In the rows, 128 means zero.
A: rows in 3 groups, each row roughly a mix of its group's directions
A (71 x 17)
[[109 154 163 155 129 125 113 123 115  71 123 147  92 173 137  96 131]
 [124 158 140 161  99  99 137  86 131 109 109  99 106 115 165 159 163]
 [124 130 143 171  98 158 121  87  71  89 138 115 100 132 131 127 125]
 [137 129  80 126 142 100 143 121 150 189 121 106 125  74 114 129 129]
 [102 118 133 160 118 150 165 132  77  83 138 147  98 166 143 126 122]
 [147 137 101 135 153 116 102 175 197 165 135 124 126 115 140 139 130]
 [152 133 141 172 105 171 108 159 140 100 133 157 122 163 171 128 117]
 [171 127  94 161 136 154 104 173 176 159 138 130 123 114 136 109 125]
 [ 96 147 120  97 175  63 129 125 150 134 119 110 108 119  94 118 139]
 [157 105 140 150  97 194 114 151 120 113 146 138 154 149 160 152 125]
 [125 134 103 194 140 136 128 131 120 110 148  93  70 127 131 125 158]
 [136 147 169 154  98 132 117 123 155 111 126 118 124 140 185 167 168]
 [136 140 107 165 113 108 145 108 144 137 130  83 101  92 155 172 161]
 [122 137 109 196 135 133 132 131 122 105 146  99  68 131 140 128 156]
 [133 156 111 174 129  96 122 110 151 122 130  83  80 101 139 142 159]
 [130 162 171 137 125 119 108 127 138 104 113 173 105 157 135  69 113]
 [115 163 131 167 120  96 116  80 120 100 114  92  83 114 131 129 150]
 [137 106  75 157 107 144 163 117 108 159 129 102 129  88 144 164 130]
 [119 142 141 187 106 138 152 129 115 100 142 132  78 147 172 146 142]
 [123 156 152 169 143 126  98 143 143  87 143 133  76 163 132  98 139]
 [148 100 122  84 138 148 118 159 147 179 142 148 174 114 111 130 103]
 [148 130  93 119 148 109 136 117 139 177 122 113 120  79  88  83 129]
 [139 161 139 165 115 104 111 109 168 122 124  92 102 110 159 155 171]
 [146 138 125 179 128 159 109 168 145  89 137 147 100 168 152 108 123]
 [134 108  98 168 152 156 148 189 145 138 161 127  97 143 142 130 147]
 [173 118 117 178 104 189 115 157 133 124 138 144 126 137 154 112 118]
 [110 137 158 129 142 135 109 137 109  83 126 166 111 177 114  78 110]
 [103 136  76 136 158  78 157 119 131 141 122  94  95 101 109 136 137]
 [118 140 102 162 172 120 106 167 150 107 135 127  83 154 114  89 131]
 [ 87 144 154  86 139  72 146  83 106 125 107 130 124 123 106 119 128]
 [106 158 182 126 108 110 126 102 109 116 118 178 106 149 141 105  94]
 [113 124 144  86 135 126 123 121 102 139 117 175 147 139  96  85  76]
 [127 107 129 167 117 169 152 158 114  94 152 124 114 163 164 158 156]
 [ 94 133 164  86 129  98 145  78  84 109 114 131 133 130  99 112 130]
 [142  90 118  93 134 160 133 168 135 175 152 150 168 121 117 140 102]
 [143 103 111 132 113 152 131  89  95 148 142  76 141  82 107 148 150]
 [164 115 109 149 115 165 106 170 169 157 143 130 150 123 163 161 125]
 [129 128 100 185 135 137 125 113 113 120 146  76  82 107 120 130 163]
 [127 140 130 163 102 121 134  71 102 118 128  82 102  95 138 153 158]
 [137  97  84  88 149 132 138 139 124 169 130 119 164  97  86 125 107]
 [146 158 113 151 153 102 104 160 186 148 121 146  97 123 129  88 120]
 [139 120 122  66 137 109 120 115 146 165 109 117 181  97 101 133 125]
 [114 159 142 158 112 111 101  70  97  88 114 105  95 124 120 114 129]
 [129  79 106 101 135 172 154 163 102 144 144 149 166 141 114 133 104]
 [118 140 180 119  89 132 138  84  88 110 108 166 136 143 143 111 111]
 [ 93 136 182 105 123 117 131 104  94  76 121 144 129 170 124 123 128]
 [132 105 126 102 147 156 129 187 139 138 140 176 153 161 122 109  98]
 [116  97 102 104 124 128 159 101  94 149 134  88 153  94 111 172 141]
 [133 103 119 104 147 166  98 153 108 123 137 153 155 149  87  88  93]
 [113 137 152  92 123 109 127 111 109 154 121 178 132 122 105  96  69]
 [111 111 159 133 117 167 142 147  93  92 136 170 133 183 146 121 117]
 [139  85  79 122 127 155 163 144 118 146 137  98 161 109 128 170 145]
 [119 141 165 136  91 140 112  77  76  88 117 141 124 141 130 121 103]
 [105 126 140 154  90 141 155 107  86  91 121 139 123 154 170 167 120]
 [123 171 184 133 105 100 101  92 144 104 100 138 120 142 158 122 145]
 [130 121 152  91 110 146 100  92  86 116 115 146 168 131  98 107  90]
 [121 143 162 128  89 128 112  61  80  97 111 126 134 124 126 129 112]
 [114 118 143 117 148 149 119 158 107 114 144 175 120 166 104  82  86]
 [127 154 139 133 147 107 124 117 122 110 116 146  91 134  95  48 122]
 [122 152 181  78 139  95  93 127 166 146 116 155 149 136 125 118 124]
 [139  96 139  78 120 158 137 151 122 153 133 163 186 136 123 131 100]
 [114 140 146 163 117 149 104 112  85  76 129 144  97 161 124  98 105]
 [120 151 159 174 128 135 112 138 132  78 138 135  84 170 152 116 147]
 [117 152 171 143 137 131  97 141 130  88 131 160  98 174 129  86 120]
 [133 102 103 166 106 172 141 149 110 102 145 113 132 144 161 181 133]
 [129 123 138 163  93 159 124  78  69 102 139 101 111 116 127 137 133]
 [148  83  90 104 139 160 137 160 137 153 136 106 178 116 119 154 143]
 [115 128 163 141  88 152 145  99  77  85 120 152 130 157 153 133 118]
 [139 139 151 124 154 133  85 169 162 145 156 162 108 141 108  90 100]
 [131 121 164  85  93 143 121  90  92 124 114 150 175 127 122 130  94]
 [182 117 106 169 108 183 113 155 143 151 139 139 130 117 142 106 118]]

which group is each row in? (one row of each group first)
[157 142 137 149 106 146 101 158 179 159 123 161 138 131 177 141 112] -> (115)
[143 102  90 112 115 132 156 122 132 166 126  96 164  87 135 174 144] -> (110)
[149  81 103 106 135 175 136 151 115 165 154 117 167 108 103 134 129] -> (70)

[120 142 145 169 100 143 128 142 127  90 122 155 113 170 184 153 116] -> (115)
[ 80 156 134 117 145  62 153  97 116 109 106 128  97 133 120 125 126] -> (115)
[144  92 116 105 125 169 107 105  87 141 138 107 165 104  83 117 118] -> (70)
[118 145 165 113 103 126 100  77  90  90 105 145 139 140 117 109  95] -> (70)
[134 112 133 168  93 167 141  92  74 116 149 102 111 114 137 150 141] -> (70)
[117 129 128  77 139 108 119 106 111 142 103 153 156 122  85  86  89] -> (110)
